In the rows, 128 means zero.
Each run below is a few steps of one of 8 hidden systems, one row a step.
path 1, L (8 x 18):
[[136 158 102  97  98 129 146  74 134  97 137  99 142 129 147 125 124 130]
 [122 106 137 134 100 132 145  75 138 107 140  99 151 157 118 135 116 143]
 [134 142 137 168  90 119 147 110 143 113 131 107 131 168 128 102 160 150]
 [131  93 152 158 108 107 158 149 108 112 127 110 132 147 120 124 156 156]
 [148 110 127 164 112 122 119 164 116 123 156 124 129 125 114 118 183 136]
 [150 112 112 115 125 102 129 165 110 130 152 128 126 106 129 148 162 160]
 [142 116 102 124 112 123 105 136 142 136 160 124 141  88 126 175 149 126]
 [142 153  91  93 105 112 132 115 139 119 139 114 134  95 152 160 135 134]]
path 2, E:
[[158  72 103 122 205 106 142 186  52 157 134 102 121 124 110 126 145 199]
 [165 151  40 157 150 138  68 152 159 195 163 117 116  88 127 141 169 143]
 [127 165  76  68 111 105 148 160 128 137 127 163  48  67 180 106 117 159]
 [103 110  87  85  95 180 101  83 162 114 154 140 107  59 138 154  86  66]
 [112 168 160  71 109 151 129  72 137  81 151 176 118 155 135  56 104 106]
 [ 96  87 185 106 115 118 134  59 160 121 128 128 166 172 107 171  73 135]
 [122 166 198 198 113 116 131 127 157 122  95 132 162 194 120 112 148 104]
 [122  72 175 164 153  95 175 177  81 125  76 101 144 148 118 155 127 154]]
path 3, N:
[[127 127  99  77 141 112 188  81  96 127 118 107  85 163 142  67  91 218]
 [105  58 133 180  48 146 130  70 182 114 158  93 141 141 102 164 131 122]
 [134 186 150 169  83  85 162 162 145 122 104 154  84 167 154  58 168 166]
 [117  67 180 112  82 112 156 161  94  61 136 133 152  94 123 183 147  95]
 [185 197 110 140 139 129  94 151 111 114 169 129 160 141 125  85 214 120]
 [142 106 117  66 155  71 141 158 103 142 128 121 148  92 140 212 114 173]
 [149 182  76 162 132 161  78 116 169 152 121 102 157 102 134 161 143  69]
 [120 166  96  78 163 109 173 127 102 142  68 118  95 109 172 121  76 155]]
path 4, R, 8 rows:
[[142  77  98 130 151 130 104 159 108 146 140 102 153  75 117 202 138 116]
 [155 156  48 105 160 139 107 151 116 159 137 118 104  76 148 131 137 130]
 [114 130  85  62 143 138 114  81 146 146 132 128 121  94 140 162  69 127]
 [126 190  88 114 100 154 118  66 172 123 136 129 115 127 150  95 113 106]
 [108 153 157  83 100 114 163  74 139  91 117 141 123 158 147 106  91 141]
 [128 137 160 155  78 130 141  89 146  86 142 111 160 175 117 111 156 120]
 [143 123 167 139 106  83 171 156 101  96 123 122 135 163 133 113 165 168]
 [142  76 145 165 112 109 133 159 114 117 143 103 165 125 107 178 169 136]]
path 5, J, 8 rows:
[[135 147 181 105 110 139 108 105 122  68 159 145 189 146 112 133 151  74]
 [142 124 178  91 175 109 111 107 103 115 156 132 195 175  98 145 133 142]
 [153 116 129 149 191 116 104 139 110 161 127  94 189 151 100 175 139 141]
 [154 137 101 142 190 108 145 172  83 162  87  91 138 123 137 145 137 156]
 [136  95  70 144 153 149 151 152  88 146 108  88  91  89 136 121 126 141]
 [138 137  59 136  99 143 147 125 128 134 135 113  68 101 150  82 142 152]
 [111 110 101 114  55 126 147 102 165 119 150 133  76 100 146 117 117 154]
 [117 151 137 124  48 124 131 103 175  90 148 144 124 115 145 131 143 105]]
path 6, Q (8 x 18):
[[150 207  98 125 128  96 124 112 160 148 119 119 137 150 151 124 139 158]
 [114 116 139 129 149 115 159 131 112 135  68  94 147 125 139 177  85 124]
 [139 146 117 162 131 170 134 113 102  98 116  92 143 141 125  91 147  86]
 [133  77 133 125 146 119 155 136  92 126 142 121 108 143 114  99 126 177]
 [135 102  94 170  98 146 105 120 163 147 159 113 115 115 118 136 151 130]
 [120 136 135 124 102 101 149 168 135 125 115 154  83 107 155 120 134 139]
 [113 101 152 117 117 145 105 135 140 118 140 151 135  98 119 160 114  82]
 [138 174 140  94 131 122 113 124 129 113 151 161 132 139 131  93 144 124]]
path 7, V:
[[106 112 163  72 135 117 161 123  97  92 114 147 126 121 140 130  92 125]
 [155 138 117 145 136 153  92 118 125 121 173 121 152 145 102  99 170 113]
 [125 147 137 105 129  82 150 121 146 145 113 133 120 147 147 140 105 181]
 [120  98 139 164 121 150 102 125 143 129 130 115 155 116 106 168 132  82]
 [133 167 120 137 133 114 164 150 108 125  86 115 106 138 156  96 131 142]
 [122  66 142 108 137 139 126 119 105 113 155 123 144 123 103 147 115 129]
 [151 163  85 153 124 128 116 133 143 150 140 117 113 129 134 100 158 146]
 [107 100 141  91 119 110 140 120 135 128 120 140 118 107 136 163  90 136]]
path 8, L:
[[166 153  86 138 148  87 142 143 118 162 136 109 116 152 135 104 161 210]
 [120  59 112 183 119 125 129 155 138 159 114  92 124  97 117 190 128 132]
 [148 167  69 133  89 139 138 152 127 111 130 119  91  74 164 110 165 108]
 [119  64 116  69 107 130 145 107 104  97 164 126 122  89 126 161 104 140]
 [130 154 112 119  77 134  92  85 188 122 181 150 130 127 124 122 145 120]
 [122 138 157  93  97  77 168 107 136 108 112 127 145 151 147 159 108 167]
 [131 129 163 172  95 139 117 115 148 101 131 110 175 152 111 147 155  85]
 [160 161 131 119 138 106 161 133  86 101 125 103 151 161 137  98 165 158]]
path 9, Q:
[[142 115  67 170 127 148 140 133 116 140 106  66 120 104 135 142 140 120]
 [125 103  99 132 110 147 163 148  94 106 119 112  79  93 143  97 134 127]
 [112  68 117 118  89 157 124 119 130 110 170 137  97  94 116 121 129 119]
 [126 133 128 102  73 119 123 119 160 112 174 167  98 116 137 112 143 144]
 [114 123 164  94  95  94 119 124 163 120 142 164 138 117 132 174 117 131]
 [138 178 161 107 119 108 117 122 143 106 125 144 172 136 137 149 141 101]
 [142 148 156  93 168 102 134 132  96 117 119 120 179 150 126 153 127 132]
 [158 144 102 138 164 132 119 118 108 135 128  82 173 140 120 143 142 131]]
path 10, R (8 x 18):
[[138  99 102 164 137 119 107 190 132 172 132 133  93  93 121 142 152 148]
 [115 102 112 108 147 141 106 164 127 152 128 148 101  67 133 160 104 103]
 [128 155  96  97 158 166  87 122 133 141 142 151 114  95 131 117 114  86]
 [114 164 128  79 160 138 109  89 144 142 128 159 125 140 134 106  85 123]
 [111 168 151 140 119 137 119  81 170 133 113 138 139 173 127 110 102 112]
 [113 151 174 147 113 118 161 122 131 109  89 132 126 170 137  93 120 126]
 [122  95 174 172 123 133 150 131 108 103 113 111 148 164 108 118 141 118]
 [141  96 140 173 142 122 140 167  94 130 133 115 124 144 110 104 166 147]]
path 11, V, 8 rows:
[[141  97  91 115 112 156 113  89 126 118 181 108 134 118 112 127 138 132]
 [131 163  97 117  84 111 142 104 165 128 132 125 104 124 155 121 130 154]
 [111 116 151 114  80 130 131 111 146  93 138 138 139 111 133 158 124  95]
 [146 172 141 136 104 118 137 143 121  95 125 128 141 136 140 103 170 113]
 [138 118 163  96 135  94 139 135 107 111 138 133 162 143 123 153 135 152]
 [158 141 114 155 138 118 110 142 130 141 137 103 161 131 120 153 165 131]
 [131 130 116 117 140 102 156 140 112 139  94 103 134 117 146 163 114 144]
 [141 108 101 136 133 159 124 122 103 117 133  89 142 102 123 145 135 101]]
path 12, J, 8 rows:
[[128 151 136  85 199 174 137  76  70 112 130 127 127 186 112  22  95 140]
 [110  68 114 180 146 144 110  67 172 193 137  98 128 184  86 123  88 182]
 [123 172 136 214 112  82 146 170 176 180  64 122 107 157 152 136 142 153]
 [ 92  77 171 155 110 130 165 196  99 107  74 147  78  89 142 131 114  92]
 [131 131 135 146 125 179  93 147 113 106 166 168  92 119 111  44 163  85]
 [113 105 150  86 135 114  96 114 157 154 182 196  97 140 110 101 108 172]
 [121 148 128 144 123 127  69 126 200 174 132 153 141 111 125 184 115  96]
 [116 188 162  88 158 108 134 148 124 127  73 158 140 119 154 146  91  93]]
path 13, G, 8 rows:
[[ 85  71  98 105 145 121 163  78 152 187 101 117  70 139 129 128  35 206]
 [ 91 134 120 208  49 173 137  99 200 133 108 136  55 139 137  64 117  98]
 [ 81  79 196  83  88  93 168 158 126  99 133 206  56 119 138  91  99 157]
 [109  85 182 150 100 174  61 132 162 111 195 192 125 122  80 107 148  60]
 [150 169 195 103 167  82 106 204  98 121 147 201 134 149 121  88 177 142]
 [130 115 161 125 199 128  55 155 137 174 134 152 190 120  93 203 113  88]
 [160 208 110 157 204 138 118 180  83 147  65 105 145 128 147 106 150  93]
 [115  95  96  98 216 138 132 114  96 179  84  94 131 115 124 167  50 147]]
path 14, G:
[[139  62 107 145 125 147 143 138  87 109 141  77 146 101 113 161 149 119]
 [164 120  67 137 123 124 133 135 112 134 166  96 115 115 126 108 175 171]
 [138 131  80 110  98 100 120 113 169 155 159 123 116 105 141 167 131 172]
 [128 173 100 115  70 125 135 118 165 109 124 126 116  91 161 143 140 103]
 [123 138 129  59  98 125 149 103 116  78 143 135 135 103 151 139 116 115]
 [141 141 131 100 109 146 118  77 123  85 165 119 168 147 117 114 143 111]
 [144 151 156 114 124  97 143 106 124 105 140 115 169 171 125 131 145 154]
 [135 112 148 157 114 110 138 117 135 116 121  91 177 148 119 175 142 125]]
path 15, E:
[[129 148 139  38 122 106 154 123  96  81 123 135 146  95 157 163 107 116]
 [141 172 117 108 135 158 110  69 130 100 128  96 190 131 130 156 121  75]
 [136 174 136 101 138 106 178  86 104 102  93  96 155 179 148 106 112 156]
 [132 114 107 172 107 131 155  84 140 130 104  54 163 151 126 165 120 138]
 [149 144 113 181  94 124 171 133 115 104 115  88 119 159 136  82 175 151]
 [141  58  98 145  99 122 152 134 104 115 160  86 126 111 118 151 159 166]
 [167 144 100 140  92 123 108 141 132 111 187 128 129 115 125 109 203 140]
 [145 118 117  66 101  88 143 144 117 102 166 142 127  91 143 163 150 160]]
path 16, N, 8 rows:
[[118 125 161 124 139 156  94 145 122 113 137 164 136 115 117 116 129  66]
 [136 134 144  87 180 126 111 132 101 132 146 159 133 147 117 102 120 143]
 [123  97 143 127 156 132  93 112 147 159 145 136 154 138 103 161 105 128]
 [117 147 143 155 163 126 110 139 151 171  99 148 113 149 123 111 108 130]
 [ 99  92 157 132 156 147 131 138 113 135 100 139 115 124 116 131  90 107]
 [127 115 132 149 154 165 106 120 119 138 141 137 119 147 104  81 131 117]
 [116  82 146 122 145 118 124 137 122 148 145 152 105 135 107 118 114 164]
 [117 107 152 158 123 140  93 142 155 148 148 159 119 127 104 123 133 112]]

Name the system that made each run.
path 17, 2 rows:
[[128  89  95 138 142 191  97 147 102 125 155 132  97  78 109 103 139  80]
 [133 120  89  79 144 137 106 126 129 151 178 169  78 108 124  86 120 167]]

N
path 18:
[[158 185  92 170 184 141 118 103 119 156 103  74 171 176 121 105 142 139]
 [107  77 124 128 141 120 171  80 121 144  90  74 138 152 125 166  65 170]]

V
path 19 (2 x 18):
[[121  83 141  52 140 114 167 142  61  80 121 118 143  82 142 175 104 123]
 [173 154  64 132 138 179 100  90 103 103 172  81 164 125 115 103 175  99]]

J
path 20:
[[135 210 121 122 109 105  83  97 211 153 122 134 178 127 146 200 122  99]
 [116 209 149  95 161 105 169 120 119 124  36 119 150 146 172 146  72 105]]

N
path 21 (2 x 18):
[[143  82 135 144 155 128 141 136  84 124 138  95 152 151 102 127 148 152]
 [158 118 100 162 145 112 126 153 115 150 145 102 130 131 117 123 171 171]]

J
path 22 (2 x 18):
[[125 161 165 163 153 123 108 137 148 148  94 133 158 155 123 142 126  97]
 [136 149 155 144 187 123 131 158  93 142  90 129 139 158 123 108 125 124]]

Q
path 23:
[[151 177 123 156 116 103  74 144 189 174 185 188 106 157 120  81 184 168]
 [ 91 124 199 102 132  74 114 160 172 161  93 191 128 120 134 198  74 124]]

V
path 24 (2 x 18):
[[115 133 143 139 127 151 130 113 124 106  90  99 164 116 134 173 107  64]
 [146 172 106 108 145 155 137  91 100  98 126 105 141 146 139  79 135 113]]

L
path 25, 2 rows:
[[158 202 134 151  98  95 134  78 170 124 139 102 172 202 134 111 168 168]
 [125 121 171 144 100  62 189 153 124 113  70  95 160 144 152 197 124 153]]

N
path 26:
[[116 150 158 161 178 150  94 128 143 166 106 154 126 163 109  91 105 100]
 [ 99  75 172 122 182 135 131 140  99 147 105 149 117 147 106 118  77 131]]

N
path 27:
[[176 146  43  63 110 103 108 120 133 122 188 103 160  61 150 205 166 152]
 [167 219  42  74  88 121 125  81 150 100 148  84 162  89 172 167 154 119]]

G
path 28, 2 rows:
[[135 123 173 213 101 119 165 154 112 102 103 105 134 186 115  79 181 138]
 [131  50 168 153 124  82 162 181  96 132 135 128 124 142 106 141 155 196]]

V
path 29, 2 rows:
[[128 159  94 106 101 122 172 126 117 107 109 118  86 108 165  97 125 144]
 [117  89  98 125  92 165 129  82 134 104 151 101 127 104 124 141 116 108]]

E
path 30:
[[152 223 132 178 134 146  74 103 177 138 123 121 189 165 125 128 157  70]
 [118 140 158  79 189  74 191 150  76 133  49 116 138 145 155 153  76 172]]

N
path 31:
[[113 145 138 150 159 123 144 104 135 164 104 139  88 193 126  48 100 182]
 [ 79  69 180 194  95 134 139 111 171 142 100 136 109 161 108 128  90 123]]

R
path 32 (2 x 18):
[[122  87 119  42 167 158 136  98  63  93 154 125 134 104 119 123  91 121]
 [127 144 106 129 132 155  71  68 187 163 179 151 129 153 104 101 120 135]]

L
path 33:
[[101 135 160  39 156  89 137 140 128 144 134 205  79 124 140 105  77 174]
 [110 118 101 153 124 188  63  93 183 158 140 128 141  94 114 169 101  49]]

J
path 34:
[[152  80 141 146 182 105 139 124  89 133 107  53 220 157  99 216 128 150]
 [170 151  32 196 147 124 146 160 111 176  99  51 113 114 144 128 169 165]]

R
path 35:
[[ 98 117 178 112 119 172 113 115 118  85 124 151 149 115 118 132 106  42]
 [143 132 169 109 170 135 132 134  68  97 139 142 149 167 108  69 147 130]]

G
path 36:
[[165 234  94 108 102 114 117  91 159 108 144 117 158 145 157 113 167 128]
 [121 148 144  65 115  88 158  83 136  99 105 109 179 134 151 201  90 137]]

G
path 37, 2 rows:
[[146 150 142  79 139  88 168 180  69  86 107 131 134 105 159 141 149 135]
 [150  94 102 107 148 163  97 111  96 109 169  99 179  92 104 172 141  89]]

Q
path 38 (2 x 18):
[[129 164 163 125 109  73 157 184 129 115  87 148 124 119 159 152 143 130]
 [139 120 140 135 138 142 123 139  97  99 115  96 187 107 122 179 141  71]]

R
path 39, 2 rows:
[[182 151  94 166 116 109 122 139 122 136 187 113 123 168 116  60 215 198]
 [129 109 124 117 102  57 117 139 188 174 144 139 141 111 131 224 122 185]]

G
